In the rows, zero is written as 128.
D: 4 groups of rows, each row roughly a mix of its group's hidden directions
D (155 x 11)
[[132 144 154 164  75 119 103 136 122 126 145]
 [ 77 133 152 107 121 136 110 101 139 100 106]
 [152 144 139  99 133 103 101 121 158  83 131]
 [152 133  95 119 121 115 100 126 157  97  88]
 [140 118  77 122 152  95 130 119 164 114 115]
 [106 123 130 107 106 122  98 174 169 129 132]
 [125 146 140 156  88 103  80 120 111 124 124]
 [181 162 115 148 134 116 101 150 130 142 131]
 [134 167 111  79 105 137 146 113 144 104 127]
 [158 139 127 123 126 128 119 127  93  82  87]
 [143 152  99 112  94 129 108 163 126 163 144]
 [ 97 115  87 100 162 157 132 111 131 124 111]
 [150 100 117 176 157 125 158 123 103 132 136]
 [100 150 159 148 100 171 122  99 134 134 128]
 [161 120  89 108 128 140  92 109 135  92 126]
 [160 136 100 105 123 151  88 112 121  91 128]
 [158 133 104 107 122 121 103 122 149  89  89]
 [161 137 131 115 135 135 115 128  94  81  93]
 [112 128  94 145 175 113 161 102 143 139 131]
 [128 153 169 112 139 136 123 164  88 145 143]
 [ 89 120 156 114 113 112 138 127 132 183 124]
 [131 132 126 156 140 146 147 116 173 120 177]
 [108 129 170 140  90 174 128 111 123 127 134]
 [114 141 106 125  99 138 173 119 169 127 154]
 [105 163 147  78 123 124 104 125 157 127 118]
 [135 121 114 155 163 113 174 109 160 129 145]
 [137 141 165 152  79 113 114 157 125 137 116]
 [129 111 123 145 104 148 161 182 120 151 128]
 [115 154 130  75 115 111 134 145 161 152 140]
 [ 90 121 132  86 149 125 142  91 145 123 104]
 [152 140 132 154 126  90  87 110 112 112 157]
 [150 137 149  89  88 133  99 159 131 112 126]
 [ 94 128 106 172 120 121 126 127 127 168 157]
 [ 99 121  92 104 155 155 117 107 119 123  92]
 [122 166 132 127 145 119 125 140 107 189 130]
 [113 129 158  97 103 118 132 141 103 178 117]
 [153 146  91 126 166 135 116  96 134 120 162]
 [ 99 157 135  80 105 135 101 128 152 130 111]
 [156 129  92 110 125 130  94 113 151  90 107]
 [119 155 138  77 111 120 138 143 167 147 141]
 [103  99 140  73 118 112 144 149 111 140 119]
 [131 144 145 176  90 127  88 115 116 118 130]
 [ 98 145  95 105 129 124 151 127 181 127 131]
 [ 87 114 111  93 161 130 135  97 143 121 105]
 [147 149  96  97 106 127 160 125 158 101 143]
 [140 126 154 168  86 109 116 163 118 131 142]
 [123 157 117  77 127 116 100 126 152  97 116]
 [121 121 114 177 102 145  91 141 100 118 124]
 [110 166 151 125 131 134 131 140  91 177 129]
 [143 151 154 161 129 164 102 105 148 104 139]
 [130 143 134 104 106 107 110 139 154 132  70]
 [113 131 178 134 133 110 169 150 127 141  99]
 [163 107 149 157 130 129 111 126  75 120 128]
 [162 101 114 174 138 125 152 116 100 116 143]
 [ 93 126 118 169 124 120 139 131 120 172 161]
 [125 147 144  71 109 130 122 146 152 159 134]
 [107 113 146 155 124 146 163 105 160 117 164]
 [ 91 113 138 124 128 121 141 124 154 179 160]
 [115 110 110 175 128 140 169 111 113 152 143]
 [123 138 108 124 100 190 114 144 107 121 130]
 [168 155 155 111 136 164 143 147 132 150 151]
 [ 93 107 108 121 130 172 170 132 143 133 136]
 [107 122 130 108 127 171 165 147 152 142  97]
 [127  88 122 182 140 134 120 104 102 122 116]
 [148 103 132 171 128 151 105 119  90 118 103]
 [162 153 123 118 135 100  85 144 110 136  96]
 [ 75 105 115 134 119  95 108 114 120 112 105]
 [ 97 143 159  76 143 130 112 110 138 122 106]
 [135 130  78 180 124 127 110 125 108 118 140]
 [161 108 116 172 141 130 161 110  98 117 139]
 [100  85 116 125 124  95  96 113 149 108 114]
 [127 115  88 103 142  85 150 145 118 156 116]
 [120 130 117 100  87 154 101 151 103 127  97]
 [138 114 103 115 112 141 106 134 178 158 155]
 [137 155 110  83 113 118 104 115 144  86 123]
 [148 120 133 166 168 116 162  92 129 124 137]
 [103 120  90 171 117 120 118 117 126 160 157]
 [125 154  89 138 118 140  75 118 102 122 133]
 [110 149 101 106 102 137 165 124 170 124 143]
 [115 113 118 125  87 157 100 151  98 136  98]
 [101 125 162 149  85 167 131 111 115 126 131]
 [ 95 135 157 107 105 140  85 143 121 155 111]
 [130 142 133  88  85 147 102 155 131 105 109]
 [168 117 100 128 150  97 138 166 114 141 143]
 [121 109  94 168 116 150 111 167 111 124 145]
 [ 99 138 141 118 123 151 119 107 157  74 118]
 [140 125 124 157 168 111 170 103 148 120 150]
 [109  93 106 108 118 118 144 163  84 139 126]
 [146 134 149 150 170 115 147  78 129 122 129]
 [108 138 162 102  91 143  90 151 123 142 120]
 [116 103 106  76 141  94 143 140 133 115 110]
 [139 153 130 114 119 105 129 130  98  93  78]
 [138 100 144 136 113 147 106  92 163  90 125]
 [111 133 135 102 134 142 124 110 160  70 114]
 [115 142 187 109 128 150  97 114 125 145 128]
 [126 146 173 130 122 148 123 158  86 145 148]
 [151 144 111 112 120 144  95 107  94  87 115]
 [163 134 107 140 135 154  96 132  93 106 157]
 [115 172 164 122 126 157 136 140 100 157 136]
 [126 131 168 108  86 139  96 162 123 140 133]
 [155 147 106 143 126 130 110 125  98  80  99]
 [135 163 123 114  92 115 106 132 113 120  78]
 [115 139 141  92 100 134  76 145 110 134 110]
 [150 144 109  91 171 144 152 119 156 134 140]
 [ 98 120 125 112 140 125  80 166 113 142 103]
 [118 140 175 130 105 161 134 137  93 153 140]
 [110 147  98  99  90 137 147 123 171 120 133]
 [136 108 123 151 111 147 155 187 119 146 130]
 [174 144 160 162 103 111 125 148 119 136 142]
 [125  96 111 118 127 101 144 171 100  94 134]
 [132 110 134 169 179 112 152 132 117 142 147]
 [149 163 108 179 142 140 115 109 151 119 135]
 [106 127 164 131 140 137 162 140 103 156 166]
 [130 120 147 123 157  65 134 108 145 133 113]
 [148 133 155 101  81 139 102 161 122 114 133]
 [132 117  95 170 114 154 113 165 110 127 148]
 [136 159 135 109 103 107 126 138  98 114  78]
 [147 121 168  92 156 140 153 128 121  93 123]
 [162 114 123 168 149 121 164 104 115 110 146]
 [146 158 120  86 154 126 152 104 160 143 138]
 [112 138 132 109 118 163 158 150 160 151  94]
 [160 142  87 123 173 143 120 104 124 123 149]
 [152 142  91  98 130 136 170 137 149 100 117]
 [139 149 126  88 127 107  96 123 160  88 126]
 [141 152 112 132 159  97 119 136 111 180 125]
 [165 139 122 124 149 150 108 132 124  72 112]
 [ 87  91 154 140 116 142 166 119 139 115 142]
 [115 122 145 120 152  80 147 108 157 143  97]
 [137 138 113 120 111 107 100 129 154 116  70]
 [125 116 118 125 148  98 138 103  88  89  99]
 [152  96 102 111 142  92 142 166 110 113 133]
 [100 124 139 123 117 110  97 139 188 130 137]
 [120  85 152 154 128 144 170 160 126 126 122]
 [ 98 116 121  94 135 156 159 146 142 142  90]
 [121 116 179 123 140 114 176 144 136 135 107]
 [105 124 122 162 131 133 138 135 102 165 175]
 [159 138 154 102 144  99  97 131 152  95 131]
 [122 141 131  89  83 151 101 152 113 126 108]
 [109 140 171 118 111 147 136 146  84 154 135]
 [156 146 142 133 122  81  86 129 105 129 111]
 [186 155 130 137 146 153 137 132 143 144 148]
 [ 85 110 153  95 121 121 131  93 114 110 108]
 [135 109  87 126 139 107 123 103 174 106 113]
 [116 118 158 140 137 156 151 122  96 144 175]
 [114 137 176 121 135 134  78 111 135 153 128]
 [168 119 104 157 134 107 137 154 104 160 145]
 [124 144 173 138 108 161 131 148  95 148 149]
 [140 102 120 153 123 139 152 189 119 141 135]
 [157 133 112 139 148  99 125 153 106 177 140]
 [ 92 122 153 111 116 120 135 129 146 185 140]
 [ 64 104 118 110 126 142 135 117 139 123 102]
 [143 150 112  91 113 113 102 111 148  83 127]
 [105 156 162 138 138 123 137 123  77 111 105]
 [135 155 131 108 119  98 137 135  99  99  81]
 [180 144  97 145 146 139 124 142 117 134 163]]

the one row of each list that fits no group (the others fit one group, some only roughly)
  * K401: [124 139 141  85 158 118 137  79 144 130 111]
  * K300: [ 89 111 123 144 134 153 142 156 121 171 103]
  * K519: [171 131 161 128 137  85 121 157 113 138 118]
  * K95: [ 77 103 134  89 128 102 112 134 119 132 111]
  * K877: [153 141 102 121 166  94 116 151 112 161 130]
  * K449: [172 145 117 154 128 114 104 174 121 145 133]
  * K930: [114 110 142 139  83 164 159 124 113  99 135]
  * K905: [138  77 121 134 131  93 103 115 134  92 122]
  * K385: [ 84 125 109 107 129 134 104 177 130 140 111]
  * K768: [166 139 134 123 135  98 115  96 144  83 140]
  * K745: [157 122 142 166 163 149 110 131  99 156 134]
  * K382: [143 157 129 175 139 154 110 112 153  99 135]

K745
  * K786: [111 126 116  99 108 143  93 175 113 128 102]
  * K233: [ 91 119 131 116 146 177 154 145 137 157 132]
  * K98: [118 123  86 174 132 128 125 129 121 143 171]
  * K287: [ 96 121  95 163 143 129 156 104 113 159 137]
  * K686: [ 84  91 124 115 132 162 165 123 132 119 136]
  * K220: [ 98 153 147 147 119 150 119  91 168 114 115]
  * K475: [100 121 145 127 113 145  82 142 107 156  96]
  * K611: [ 80  95 160 122 106 127 157 114 125 115 129]
  * K65: [127 158 156 114 127 136 114 119  77 109  95]
  * K591: [112 108 188 115 108 107 150 129 117 118 114]
  * K578: [ 76 124 109  98 112 110 136 104 132 134  98]

K233
  * K920: [117 123 117 171 160 110 161 112 108  97 124]
  * K120: [ 89 111 128  81 134  94 118 135 122 142 103]
  * K635: [142 169 130 123 127 108  86  85 134 113 131]
  * K788: [135 170 147  80 105 118 133 152 126 129 105]
  * K579: [ 80 126 173 144 108 123 130 156 115 141 119]
  * K19: [146 123  86 169 141 140 130 121 119  96 159]
  * K392: [140 155 139  91  87 136 104 148 128 157 109]
  * K691: [111 131 117 169 156 113 161 113  99  97 126]
  * K197: [120 116 179 116 139 148 157 113  94 135 149]
  * K700: [124 173 142  79 116 111 137 158 133 137 124]

K579
  * K250: [125 116 100 121  72 152 125 157 113 127 107]
  * K146: [ 97 119 105 108 108 140 107 181 124 131 107]
  * K510: [111 128 115  99  97 136 101 176 110 135 106]
  * K852: [133 125 152 133 154 120 156 119  92  84 100]
  * K991: [137 144  76 139 119 108 100 140 162 119 107]
  * K796: [143 134  98 113 176  92 104 133 151 139 127]
  * K315: [158 157 112 160 150 130 115 107 163 120 156]
  * K711: [125 125  93 156 163 148 135 109 146  85 123]
  * K735: [157 142 111 135 136 126 175 122 151 100 162]
  * K134: [129 125 156 148 110 175  92 139 142 158 128]

K711
